One turn or mirror swaps these rows in pairs. Which row does each one swap with?
The rows were stretched afterwards, more along some directions than others.
kori: [-21.1 -12.7  -7.3  15.9  32.0   4.9 -34.8 -17.1  -1.5   4.5 -29.6  -7.3
  -1.6 -17.1 -34.0  -5.0 -15.0]
pital: [ -4.2  -8.8   8.8  18.7  11.9 -26.5   0.4 -33.5  -2.7 -10.3 -27.3  -8.0
 -29.5  -2.1   6.3 -17.7  -3.8]
rizo: [  0.4  -7.5  11.4  -4.6  30.0 -35.9 -24.7 -17.0   4.7   9.6  -7.1 -10.2
 -28.4  -6.2  -0.5 -22.4 -18.4]
Vinet: [-37.5 -15.0   8.7   2.7  27.9 -11.8 -33.8  -8.3   0.2 -10.4 -17.0  -3.0
   0.9   0.9 -23.2  13.9 -29.6]
zod: [  1.9  -2.3  -4.5  11.5  35.8 -22.4 -36.2 -14.4  -1.3  -2.3   8.5 -26.0
 -28.1  -5.4 -17.8  -8.2 -15.3]
Vir: [-12.1 -11.4 -10.9  18.4  40.5   5.4 -17.4  -8.8   8.3   5.4 -26.6   8.6
 -46.2  17.4 -52.1 -13.7  -8.2]
todit: [ 17.0  -4.3 -11.3  -6.7  -1.1 -33.4 -16.2 -34.9 -12.5   5.3  -1.4 -12.8
 -42.9   1.9  20.2 -22.9   7.9]
lonut: [-12.9 -20.9  14.3  15.7  25.3  -9.9   0.4 -38.0   9.5  -9.6 -18.8 -15.8
   6.0 -22.4 -21.9  -1.4 -25.0]
lal: [-10.7  -9.6  -5.5  14.1  12.4 -13.5 -11.0 -32.7   8.9 -16.7 -13.2 -30.0
 -14.5  17.5  -3.1 -10.5 -10.1]
Beguf: [  2.7  -8.2  -3.8 -16.3  13.2 -26.1 -12.0 -13.0 -11.6  -7.7 -20.7   1.2
 -35.9  19.8  11.1 -20.0  -9.6]
nafo: [-17.6  -4.4 -28.7   3.1   2.3 -18.6 -15.4 -24.1   3.4  -2.4  -4.4   6.7
  -8.3  -7.7  -3.6   0.2  -3.1]
duna: [-10.7 -11.6 -14.7   1.0  11.4  -6.8 -13.2 -36.4  11.2   7.8   4.3   0.5
 -18.7   7.2  -6.1  -0.8   4.7]
fuval: [ -1.3  -6.2  -3.0  25.6  12.5  -2.8 -35.7 -24.4  -4.1  -2.3 -33.0 -17.6
 -26.4  11.0 -11.8 -24.2 -26.3]
mos: [ -3.7  -7.7  17.6  18.4  34.9   7.9 -34.5   2.1   9.0  10.2 -21.3   7.9
 -39.7  21.2 -38.1 -13.3 -32.0]
kala: [-24.4 -15.0  15.2  18.6  19.7   0.3  -5.0 -36.8   8.9 -10.2 -22.1   3.4
 -31.2  20.8  -0.5 -12.5 -21.5]
musu: [-25.3 -21.2  18.7   2.7  15.7 -23.5 -34.0 -33.5   0.7   9.6 -21.9  -0.7
  14.9 -17.6  -8.2  12.5 -36.0]
zarab: [-25.2 -11.9   8.4   1.3  16.7 -19.4 -16.6   1.7 -17.5  -7.8 -25.4  -7.8
 -20.8   3.8  -7.7 -12.1 -14.7]
Rutak: [-15.4  -9.6   0.7  22.8  27.5  14.0  -7.8 -26.3  14.3 -17.8 -27.7  -8.2
  14.9   4.7 -25.2  -6.6 -28.1]
tovi: [-12.2  -4.2  11.4  -2.5  13.7 -45.8  -8.5 -25.3   8.6 -14.8  -8.8   9.0
 -31.0   3.8   2.2  -3.8 -13.1]
noza: [ -1.5  -9.1   9.8  14.3  27.0 -26.9 -33.3 -27.0  12.0  -1.2 -38.5  -6.3
 -44.4  26.3   5.2 -30.7 -31.0]
kivus: [  5.9 -14.5  18.1 -10.3  17.0 -25.4 -10.0  -7.9 -10.6   0.3  11.5   7.7
 -23.7 -15.7   3.4  -5.0 -18.7]
sili: [  1.0  -0.7  -7.7  10.1  17.9  -3.6 -34.3 -24.1  16.7  10.0 -19.7  -1.3
 -44.0  35.0 -29.2 -19.5 -26.6]
Navu: [  3.0 -13.3  16.9 -10.5  17.5 -19.7  -7.7  -3.5  -7.9   5.6   9.2  15.6
 -20.9  -8.6   3.4   0.6 -15.9]
dok: [-18.0 -15.3   4.9  -0.7  31.7  11.1  -7.2 -26.9   7.9 -16.9 -10.8   4.5
   8.0 -10.6 -23.7  -6.9 -28.5]
kodi: [-20.9 -13.3  -3.1  22.3  15.9  15.6  -9.0 -24.1  10.7 -16.6 -19.3  -1.2
  13.1   4.3 -25.9  -0.6 -29.2]
sed: [ -6.1   5.6 -15.7  13.1   5.2 -31.1 -13.3  -4.0 -19.3  -4.3   3.3  10.3
 -49.3   3.5   1.6  -3.6  -3.2]
zikoz: [-10.8  -4.5  13.2  11.2   5.9 -15.0 -17.1 -25.2   1.2  -1.7 -42.2   7.3
 -31.2  25.1 -27.2 -10.2 -23.1]
Rad: [-20.2  -4.9  11.4  15.2  12.6 -12.8 -10.4   6.2 -14.6  -7.9 -34.5   6.1
 -28.9  16.1  -8.1 -17.1 -30.9]
garos: [ -5.6  -8.9  15.6  19.4  29.8   3.9 -37.4   0.3   2.2   9.2 -20.6   5.2
 -48.3  18.0 -36.3 -16.1 -31.1]
roga: [-24.3 -25.9   7.5  21.7  36.7  -8.6  -6.8 -15.8   3.0  -7.6 -17.6   8.2
   5.7 -22.7 -19.1   4.5 -33.8]
lan: [ -8.0 -13.7   5.1  -5.0  -5.3 -24.4  -0.2 -24.5 -10.0  -7.8   0.4   1.6
  -7.8   7.8  23.2   3.7 -27.3]
Bibe: [-35.0 -14.2  -6.3  27.7  14.9  10.6 -13.9 -17.6  -0.5   5.7 -36.3  14.0
 -14.1  -5.1 -40.8   5.7 -20.9]
Ral: [-13.5 -14.6  29.1  23.4  27.0 -22.8  -4.4 -15.7   9.3 -15.8 -28.0  14.6
 -11.9  -3.2 -12.5  -4.9 -41.7]
silu: [  1.2   8.1   3.1  19.5  25.4 -15.4 -23.6 -28.8  12.1 -11.2 -19.6 -12.6
 -20.4  19.2 -10.0 -17.6 -24.1]
Soz: [-15.0   1.9 -12.9  -5.2   4.3 -23.5 -17.7 -19.5 -16.4   4.7   2.7   4.1
 -20.2  10.2  19.7   7.5   2.1]
siv: [-20.3 -15.1  -2.2  -6.0  38.2  -1.0 -36.5  -1.1  -0.8  17.6 -10.6  10.2
 -26.7   6.2 -41.5   6.7  -8.5]
beza: [-16.1  -7.6 -15.5   4.7  11.6  -8.1  -9.7 -32.3   5.8   9.9  -7.2   7.9
 -21.4  10.0   2.0   0.2   7.9]
Tize: [-10.3  -7.7  14.1   8.8  26.8 -40.4 -24.1 -17.9   8.0  -2.5 -22.6  -4.7
 -23.0 -14.0  -4.9 -25.1 -23.7]

kala is swapped with dok
zikoz is swapped with musu
beza is swapped with Rutak
lan is swapped with sili
todit is swapped with fuval
rizo is swapped with Rad
lal is swapped with nafo

